Each named turn below is shown by a few rows before and after it. Which turns, in which order, take the first row of each later pair to the second? The first pair is answered.
H:
[.10,.01,-.11,.02,.03,-.08,-.22,.00,.06,.11,.22,-.04,-.13,.12,-.06,-.14,.09,-.05,-.17,.03,-.07,.00,-.02,-.04,.04,.10,.09,.12,-.01,.07,.01,-.01,-.06,-.02,.04,-.03,-.07]  ->  [-.03,-.01,-.12,.11,.00,-.02,-.10,.01,-.08,.05,.05,.00,-.04,.00,-.24,-.06,.08,-.09,.10,.05,-.16,-.16,.04,.04,-.02,-.12,-.04,.10,-.08,.11,.04,.03,.07,-.15,-.01,-.10,-.10]
[-.11,-.05,.17,.07,-.06,.09,.13,-.01,-.31,-.09,-.04,-.01,.11,-.07,-.13,.07,.00,.08,.05,.13,-.31,-.03,.08,.06,.16,-.21,-.10,-.15,.03,-.03,.06,.06,.02,.02,-.06,.00,.06]  ->  [-.13,-.07,.21,-.08,-.14,.14,.16,-.04,-.19,-.10,-.07,-.02,-.03,-.08,.01,.07,-.13,.16,-.23,.04,-.15,.12,.04,-.01,.13,.02,-.06,-.16,.08,-.12,.09,.00,-.11,.14,.03,.08,.13]
[.12,.06,-.04,.16,.10,-.03,-.06,.01,.04,.02,.00,.03,-.06,.13,.00,-.06,.13,-.11,-.08,-.13,-.05,.08,-.04,-.12,-.01,.06,.07,.01,.10,.02,.03,-.03,.06,-.01,.10,.02,.10]  ->  [.05,.05,-.04,.21,.10,-.01,-.01,.01,-.04,-.01,-.07,.03,.00,.07,-.09,-.02,.14,-.14,.04,-.12,-.10,.00,-.01,-.08,-.04,-.06,.02,.00,.07,.06,.05,.00,.13,-.09,.08,-.02,.08]
[-.06,.02,-.07,-.04,-.16,-.08,.19,.16,.10,-.17,.14,-.12,-.02,.02,.06,.04,-.13,-.13,.06,.01,.16,-.01,.08,.00,.06,.20,.15,-.08,.01,-.12,.15,-.03,-.19,.08,.10,.11,-.07]  ->  [.05,.06,-.10,.04,-.08,-.17,.07,.17,.11,-.13,.29,-.12,.04,.11,.05,.00,.00,-.17,.15,.09,.07,-.02,.06,.03,.12,.15,.19,-.05,.01,-.05,.10,.00,-.15,.06,.06,.07,-.12]
T:
[-.05,-.02,.00,.10,-.08,.07,.11,-.13,.00,-.11,-.03,-.03,.09,-.17,.08,.08,-.02,.00,-.16,.03,.06,.08,.02,.10,-.09,.15,-.03,.07,.07,-.08,.03,.10,-.07,.06,.05,.20,.11]  ->  [.07,.04,-.01,.02,-.06,-.05,-.06,-.08,.13,.01,.12,-.06,.03,-.01,.19,-.06,.02,.03,-.23,.08,.07,.12,.03,.01,-.05,.19,.08,.05,.10,-.03,-.04,.05,-.09,.15,.01,.11,.06]
[.01,-.01,.02,-.05,.00,.05,-.19,-.02,.09,-.12,.08,.00,.08,-.01,.03,-.01,.01,.12,-.01,-.08,-.12,-.08,.07,.03,.04,.01,.09,-.07,.00,.12,.00,-.08,.20,.06,.00,-.05,-.07]  ->  [-.02,-.02,.03,-.02,.02,.08,-.16,-.02,.03,-.17,.02,.02,.12,-.04,-.01,.04,.02,.10,.03,-.08,-.13,-.10,.07,.08,.04,-.03,.06,-.05,-.02,.11,.02,-.08,.22,.01,.01,-.02,-.06]
[.06,.02,-.10,.04,.03,-.07,-.03,-.04,-.02,.00,.01,-.09,.01,.11,.01,.10,.04,-.01,.10,-.02,-.04,-.13,.01,-.02,-.02,-.10,.01,-.03,.01,.01,.00,.08,.05,.04,-.11,-.03,-.10]  ->  [.04,.01,-.09,.05,.02,-.03,.01,-.04,-.05,-.03,-.03,-.09,.01,.05,-.02,.13,.01,-.01,.12,-.03,-.04,-.15,.01,.01,-.04,-.10,-.01,-.03,.01,.00,.00,.08,.07,.04,-.10,.00,-.09]
[-.14,.07,-.13,-.02,-.06,.09,.17,.02,.16,.15,.01,.00,-.02,.09,.07,-.05,-.03,.13,-.22,.07,-.01,.03,.02,-.09,-.08,.06,.04,-.06,.04,.04,-.06,.02,.04,.24,-.01,.04,-.01]  ->  [-.03,.15,-.11,.02,.07,.00,.01,.06,.12,.21,.07,.05,.09,.20,.03,-.10,.08,.11,-.14,.15,-.10,.01,.00,-.09,-.02,-.06,.08,-.01,-.04,.13,-.08,-.03,.06,.08,.02,-.03,-.03]
X:
[.06,.18,.04,.11,-.03,.02,-.15,.06,-.02,.03,.06,-.02,.01,.03,.10,-.12,.08,.03,-.11,.07,.03,.08,-.11,.02,.07,.13,-.03,.00,-.04,.15,-.12,.01,.00,.06,-.02,-.06,.01]  ->  [.03,.15,.01,.12,-.07,.07,-.08,.01,-.02,-.01,.04,-.04,-.01,-.03,.11,-.09,.05,.02,-.15,.04,.06,.10,-.13,.06,.07,.20,-.05,.01,-.01,.12,-.12,.05,.00,.10,-.02,.00,.02]
[-.04,.00,.09,-.07,.02,-.02,.02,.08,-.07,.06,-.11,.07,.03,.05,-.01,-.09,-.08,.05,.08,.01,.02,.00,.00,-.06,-.04,-.07,.02,.05,-.14,.03,.06,-.11,-.07,-.18,.09,-.08,.00]  ->  [-.03,-.01,.10,-.04,.05,.00,.03,.05,-.08,.00,-.09,.08,.08,.03,.00,-.03,-.09,.02,.02,-.01,.02,.06,-.06,-.01,-.01,.01,.01,.09,-.15,.02,.05,-.11,-.11,-.18,.13,.02,.06]
[.03,-.08,-.02,.01,-.03,-.01,-.12,-.07,-.08,.06,-.08,-.09,.07,.00,.02,-.02,.03,.07,-.04,.03,.14,-.02,-.06,-.10,.03,-.07,.11,-.06,-.03,.05,-.04,-.08,.01,.03,-.04,-.03,.10]  ->  [.04,-.08,-.02,.02,.01,-.01,-.12,-.09,-.07,.03,-.07,-.08,.08,-.01,.03,-.01,.02,.07,-.05,.02,.14,.02,-.07,-.08,.05,-.04,.11,-.05,-.05,.05,-.04,-.07,.00,.03,-.02,.01,.11]
Now pairs of rows:
Between the rows of a pair lie two turns.
[-.05,-.04,-.01,-.03,-.13,.05,.07,-.05,.02,-.07,-.04,-.03,.01,-.10,-.04,.03,-.04,-.07,.01,-.02,-.06,-.06,.00,-.06,.05,.03,.02,-.10,-.04,.01,.00,-.04,-.05,.09,.03,.02,.00]  ->  [.03,.00,-.03,-.03,-.09,-.04,-.03,-.03,.05,-.01,.06,-.05,.02,-.02,-.02,-.02,.03,-.08,.06,.02,-.10,-.07,.02,-.08,.07,-.01,.07,-.10,-.03,.05,-.04,-.05,-.03,.10,-.01,-.05,-.05] : T, H
[-.05,-.08,.02,-.10,-.04,.14,.05,.16,-.06,-.10,-.24,-.07,.05,-.20,-.04,.03,-.06,.16,-.16,-.11,-.07,-.04,-.09,.07,-.07,.04,-.10,-.04,-.04,.00,.03,.02,-.01,.01,.06,.03,.09]  ->  [-.03,-.05,.04,-.15,-.02,.04,-.07,.21,-.07,.00,-.24,-.04,.05,-.09,-.08,-.08,-.03,.21,-.03,-.04,-.12,-.12,-.03,-.02,-.08,-.12,-.07,-.07,-.09,.07,.01,-.04,.05,-.06,.03,-.15,.03] : X, X
[.00,.02,.03,-.03,-.05,.08,.02,.02,-.05,.01,-.11,-.12,-.04,.08,-.02,-.10,-.01,.01,-.07,-.10,.03,.11,-.04,-.02,.12,.20,.04,.06,.00,-.02,.07,-.01,.06,.05,.12,.16,.07]  ->  [.07,.08,.01,.05,.02,-.01,-.09,.05,-.09,.06,-.03,-.08,.06,.16,-.09,-.13,.11,-.03,.09,-.02,-.08,.04,-.02,.01,.16,.06,.06,.07,-.05,.07,.03,-.01,.13,-.04,.07,.07,.01] : T, H
[-.05,-.07,-.12,-.05,-.04,.00,.02,-.12,-.01,-.04,-.12,-.09,-.06,.03,.02,-.12,.01,.08,-.08,-.10,.05,.06,.04,-.02,.01,.01,.00,-.07,-.09,.01,-.01,-.14,-.07,-.11,.08,.05,-.01]  ->  [.00,-.03,-.15,.03,.03,-.08,-.05,-.11,-.04,-.01,-.03,-.09,.03,.08,-.02,-.13,.11,.03,.05,-.04,-.05,.00,.04,.02,.06,-.07,.01,-.06,-.11,.07,-.04,-.14,-.01,-.15,.03,.00,-.06] : H, H
[.05,-.07,.03,.11,.13,-.05,-.02,.05,-.07,-.04,.16,.04,.13,-.07,-.04,.11,.07,-.07,-.16,.03,-.13,-.04,-.08,.16,.02,.11,.04,.13,.04,-.07,-.01,.03,-.08,-.08,-.02,.18,.18]  ->  [-.02,-.10,.05,.08,.07,.01,.08,.04,-.09,-.07,.05,.03,.10,-.15,-.06,.13,.00,-.05,-.17,-.01,-.09,-.05,-.05,.16,-.02,.09,-.02,.11,.04,-.10,.02,.02,-.09,-.09,.00,.19,.21] : H, H
[.05,.00,.04,-.10,.10,-.05,-.14,.07,.05,.10,-.11,.09,-.01,.03,.05,-.05,-.03,.13,-.07,.00,.05,.04,-.03,-.08,.02,-.01,.05,.04,-.09,-.01,.04,-.13,-.02,-.08,.11,-.01,.02]  ->  [-.01,-.01,.02,-.03,.09,-.01,-.09,.07,-.03,.06,-.17,.09,.05,.00,-.05,-.02,-.04,.08,.06,.01,.00,-.03,.00,-.05,.00,-.12,.00,.03,-.12,.02,.07,-.12,.04,-.15,.09,-.04,.00] : H, H
[.06,-.03,-.11,.13,.11,-.04,-.02,.02,.02,-.06,.19,-.05,.12,-.10,-.13,.06,.10,-.07,-.02,.11,-.03,.05,.06,.10,.06,.07,.05,.12,.07,.07,-.01,.13,.15,.10,-.16,.16,.01]  ->  [-.07,-.11,-.06,.03,.02,.08,.12,-.01,.02,-.10,.02,-.05,.00,-.20,-.09,.10,-.05,-.01,-.16,.01,.09,.10,.07,.05,-.01,.17,.00,.09,.08,-.02,.04,.11,.09,.13,-.09,.23,.08] : H, H
[-.01,.07,.04,-.15,-.15,-.06,-.15,.00,.13,.11,.11,-.18,-.26,.03,.03,-.11,.05,.06,.01,-.10,.15,-.05,-.02,-.09,-.15,.05,.01,.03,.02,.00,-.08,-.01,.09,.02,.08,-.15,.04]  ->  [-.05,.07,.03,.01,-.06,-.04,-.12,.01,-.03,.05,.07,-.12,-.06,-.03,-.14,-.03,.12,-.02,.24,-.06,.01,-.17,-.03,.03,-.13,-.16,-.07,.08,-.07,.07,-.06,.03,.18,-.18,.08,-.16,.03] : H, T
[.17,.05,-.07,.05,.12,-.10,-.08,-.06,.11,.09,.38,-.06,.09,.08,.04,-.07,.15,-.07,.05,.04,-.03,.01,.02,.07,.15,.07,.01,-.03,.11,-.01,-.01,.14,.01,.24,-.11,.06,.02]  ->  [.10,.01,-.08,.04,.03,-.04,.02,-.07,.14,.07,.34,-.12,.03,.01,.06,-.04,.10,-.05,.05,.02,.01,-.02,.06,.05,.10,.09,-.01,-.08,.17,-.05,.00,.19,.05,.32,-.15,.06,.00] : X, X
[.12,.04,.04,.05,-.03,-.11,.02,-.01,-.01,-.01,.03,.11,-.11,.04,.02,-.05,.05,-.05,.12,-.04,.09,.10,-.08,.14,.06,.18,-.04,-.06,.00,-.14,.02,.03,-.06,.09,.09,.02,-.09]  ->  [.13,.06,.03,.04,-.02,-.15,-.03,.02,-.01,.02,.05,.11,-.12,.09,.01,-.09,.08,-.04,.16,-.01,.07,.08,-.05,.13,.07,.14,-.02,-.08,-.02,-.12,-.01,.02,-.04,.08,.07,-.05,-.13] : X, T
[-.03,.07,-.01,-.04,.06,.08,-.27,.04,.15,.07,.04,-.05,.09,.28,-.12,-.24,-.14,-.01,.21,.15,-.08,.07,.00,-.01,.00,.05,-.08,-.11,-.07,.17,-.07,.30,.02,.07,-.21,-.10,-.09]  ->  [-.20,-.02,-.01,.02,-.04,.23,-.01,-.03,.05,-.09,-.14,-.06,.10,.05,-.19,-.08,-.26,-.05,.22,.06,-.04,.03,.01,.08,-.07,.07,-.21,-.12,-.04,.07,-.01,.37,.03,.06,-.20,.03,-.02] : T, T
[.01,-.04,.03,.02,-.08,.05,-.03,-.09,.13,-.07,.04,-.10,-.12,-.11,.10,.01,-.05,-.04,-.23,-.10,.10,.09,.06,.01,-.10,.12,.03,-.10,.14,-.17,-.03,.08,-.06,.10,-.03,.07,-.02]  ->  [.00,-.01,-.01,.18,.01,-.02,-.05,-.07,.00,-.07,.06,-.07,.05,-.13,-.08,.03,.09,-.13,.10,-.01,-.09,-.08,.10,.12,-.08,-.16,-.04,-.11,.09,-.06,-.05,.15,.10,-.04,-.14,-.03,-.12] : H, H
[.19,-.01,.06,.00,.11,-.04,-.10,.04,-.17,.08,.06,.01,.10,.07,.03,-.02,.09,-.07,.09,-.13,-.14,.11,-.02,.04,.00,-.12,-.10,-.06,.00,.07,.07,.06,.00,-.11,-.06,-.12,-.06]  ->  [.09,-.08,.10,-.12,.00,.07,.03,.02,-.12,.05,-.09,-.01,-.03,.00,.12,.00,-.09,.01,-.13,-.25,.01,.20,-.02,-.02,-.05,.04,-.12,-.07,.03,-.03,.13,.01,-.10,-.04,.02,-.04,.03] : H, H
[.08,.00,-.02,-.07,.01,.03,.02,-.01,.07,-.08,.06,.02,.05,.05,.01,-.02,.05,.01,-.22,-.05,.07,.08,-.10,-.05,.01,.09,-.03,.04,-.09,-.04,-.02,-.05,-.13,-.09,.01,.09,.10]  ->  [.14,.03,-.09,-.02,.01,-.02,-.02,-.03,.11,-.03,.22,-.03,.06,.10,.01,-.06,.12,-.03,-.13,.01,.02,.03,-.06,-.03,.04,.07,.02,.00,-.03,.01,-.07,.01,-.06,.00,-.10,.03,.01] : X, H
[.02,-.09,-.13,.12,-.02,-.04,.01,-.06,.01,-.13,.14,-.17,.09,-.02,-.05,.05,.08,-.13,.08,-.04,.00,-.05,.01,.12,.03,.03,.02,-.06,.09,.02,-.04,.14,.07,.05,-.17,.09,-.04]  ->  [.03,-.09,-.14,.08,-.04,-.08,-.03,-.03,.05,-.06,.17,-.19,.05,.03,-.03,-.01,.08,-.10,.11,-.02,.00,-.06,.04,.05,.01,-.02,.05,-.09,.09,.03,-.05,.11,.09,.08,-.21,.02,-.09] : T, X
[.16,-.06,-.11,-.06,.06,-.18,-.11,-.02,.14,.22,.10,-.13,-.09,.13,.22,-.15,.13,.02,-.22,.06,.04,.12,.04,-.15,.09,.28,.17,-.07,.12,-.02,-.11,-.04,-.03,.16,-.13,-.01,-.04]  ->  [-.10,-.12,-.02,.12,.15,-.03,.10,.01,-.26,.03,-.36,.06,.19,-.11,-.18,.05,.10,-.04,.15,.04,-.11,-.10,.06,.02,.02,-.15,-.09,-.01,-.13,.04,.04,-.08,.09,-.35,-.01,.00,.03] : T, H
[.01,-.02,.09,-.12,.01,.05,.03,.12,.07,-.11,.09,.01,-.11,-.04,.08,.05,-.06,.05,-.03,.00,.16,.19,.02,.01,.02,.08,-.11,-.08,-.28,.00,.02,.02,-.09,-.16,.10,.12,.00]  ->  [.06,.03,.06,-.01,.07,-.02,-.03,.13,.02,-.10,.16,.04,.01,-.02,-.02,.06,.06,-.03,.16,.08,.04,.09,.04,.08,.05,-.09,-.12,-.08,-.29,.08,-.02,.07,.00,-.24,.03,.05,-.08] : H, H
[.01,.11,.08,-.07,-.01,-.13,-.25,.15,.01,.23,.07,.08,-.05,.27,.15,-.20,.05,.06,-.05,.04,.00,.11,-.05,-.19,-.06,.06,.10,.00,-.13,-.08,-.03,-.19,-.08,-.13,-.02,-.17,-.10]  ->  [-.28,-.01,.06,.09,-.10,.07,.10,.08,-.22,.01,-.22,.10,.06,-.07,-.12,.04,-.04,-.04,.24,-.03,-.05,-.09,.02,.00,-.16,-.13,-.14,-.04,-.16,-.11,.07,-.07,.07,-.27,-.05,-.09,-.06] : H, T
[-.06,-.11,.01,-.09,-.04,.09,.04,-.08,-.01,.03,-.02,-.06,-.11,.04,-.02,-.06,-.13,-.08,.06,.07,-.14,-.10,.13,.07,-.12,-.07,-.12,.01,-.02,.00,.02,-.12,-.03,.08,.07,.10,.05]  ->  [.01,-.08,.01,-.13,-.02,.04,-.04,-.07,.07,.08,.06,-.07,-.13,.12,.04,-.11,-.11,-.06,-.03,.09,-.11,-.06,.11,.03,-.11,-.03,-.05,.02,.00,.01,.00,-.15,-.07,.12,.09,.09,.03] : H, X
[-.01,.10,.07,-.05,.19,.08,.10,-.10,-.08,.08,-.06,.00,.07,.03,.03,-.07,-.10,-.12,.15,.01,-.14,-.02,.03,-.08,.01,-.12,.04,-.03,.01,.10,-.05,.03,.03,-.19,-.05,-.09,-.11]  ->  [-.06,.09,.06,-.06,.15,.12,.16,-.09,-.10,.06,-.11,-.01,.05,.00,.03,-.06,-.14,-.11,.15,.00,-.11,-.02,.03,-.08,-.02,-.11,.03,-.04,.02,.07,-.03,.04,.02,-.17,-.05,-.09,-.08] : T, X
[.07,.05,.03,.02,.08,-.04,-.11,.06,-.04,.00,.05,.06,.04,.05,.02,.02,.04,-.06,-.01,.01,-.01,.01,-.03,.04,.07,.02,.00,.04,-.06,.02,-.02,-.02,-.01,-.09,.06,.03,.01]  ->  [.03,.02,.00,.01,.01,.00,-.04,.02,.00,-.05,.06,.02,.00,-.02,.05,.05,.00,-.07,-.10,-.04,.05,.04,-.03,.05,.05,.14,-.01,.02,-.01,-.02,-.01,.03,-.03,.02,.06,.10,.03] : X, T
[-.03,-.01,.12,.10,.05,.05,-.03,.03,.06,.01,-.02,-.05,-.01,.01,.10,.03,.07,.08,-.12,-.05,.03,-.01,.08,-.02,.02,-.08,-.02,-.01,-.05,-.02,.22,-.05,-.17,.04,.07,-.06,.07]  ->  [-.02,-.02,.11,.16,.09,.06,-.02,.03,.01,-.02,-.01,-.03,.05,-.01,.06,.06,.14,.03,-.05,-.03,-.01,-.04,.08,.05,.03,-.12,-.04,.00,-.07,.01,.21,-.02,-.14,-.01,.06,-.04,.06] : H, T
[.13,.04,-.02,.12,-.02,-.09,-.03,.05,.06,.04,.22,-.03,-.06,.02,.09,.02,.14,-.08,-.09,.04,.10,.10,-.15,-.05,-.01,.08,.13,-.01,.09,.00,-.01,.04,.02,.10,-.13,.08,.02]  ->  [.06,.01,-.05,.19,-.05,-.07,.04,.04,-.03,-.01,.18,-.04,-.01,-.04,-.03,.05,.15,-.12,.11,.06,.02,-.02,-.08,.01,-.04,-.07,.06,-.04,.09,.04,-.01,.10,.13,.05,-.21,.01,-.05] : X, H
[-.09,.14,.10,-.19,-.01,.06,-.11,.06,-.02,.08,-.10,.04,-.08,.02,.04,-.08,-.18,.18,-.04,-.09,-.02,.00,.16,-.06,.00,-.03,.10,-.03,-.17,.00,.08,-.10,-.24,-.09,.16,-.31,.00]  ->  [-.18,.09,.11,-.15,-.02,.12,.00,.04,-.08,.00,-.18,.04,-.05,-.06,-.01,-.01,-.19,.14,-.01,-.11,-.02,-.04,.14,-.01,-.01,-.05,.03,-.03,-.18,-.01,.10,-.08,-.21,-.12,.18,-.25,.01] : T, T
[.03,.06,.05,.04,.06,.07,-.02,.00,-.09,-.04,.02,.09,.05,-.02,.02,.05,.07,-.10,-.11,-.04,-.02,.10,-.13,.05,.09,.09,.01,.08,-.03,-.06,-.01,.03,-.11,-.05,.09,.14,.10]  ->  [.06,.06,.03,.00,.04,.04,-.05,.01,-.04,.00,.06,.06,-.02,.02,.09,.01,.05,-.06,-.17,-.04,.02,.12,-.12,.01,.09,.14,.05,.06,.02,-.08,-.02,.02,-.12,.04,.07,.12,.07] : T, T
[.04,.00,.01,-.02,.00,-.02,-.05,-.01,.02,.04,.10,-.07,-.01,.00,.14,-.07,-.08,.05,-.14,.01,.08,.11,-.05,.03,-.01,.19,.05,.03,.03,-.05,-.03,-.01,-.05,.05,.02,.11,.01]  ->  [.08,.05,.00,-.04,.05,-.11,-.16,.04,.01,.11,.12,-.04,.02,.09,.09,-.13,-.01,.05,-.03,.07,.00,.04,-.02,.00,.01,.06,.08,.04,-.02,.02,-.05,-.04,.01,-.01,-.02,-.02,-.05] : X, T
[.08,-.01,-.05,.08,.04,-.17,-.11,.00,-.13,.05,.10,-.02,.04,-.03,.05,.07,.10,-.04,-.01,.20,-.07,.11,.00,-.04,.01,.12,-.10,.13,.06,-.03,-.08,-.03,.08,-.02,.09,.04,-.18]  ->  [-.08,-.08,.00,.03,-.07,-.05,.05,-.04,-.15,-.01,-.11,-.01,-.02,-.15,.03,.13,-.05,-.01,-.06,.11,.02,.12,.03,-.05,-.07,.14,-.18,.09,.05,-.12,-.02,-.06,.06,-.03,.15,.08,-.12] : H, H
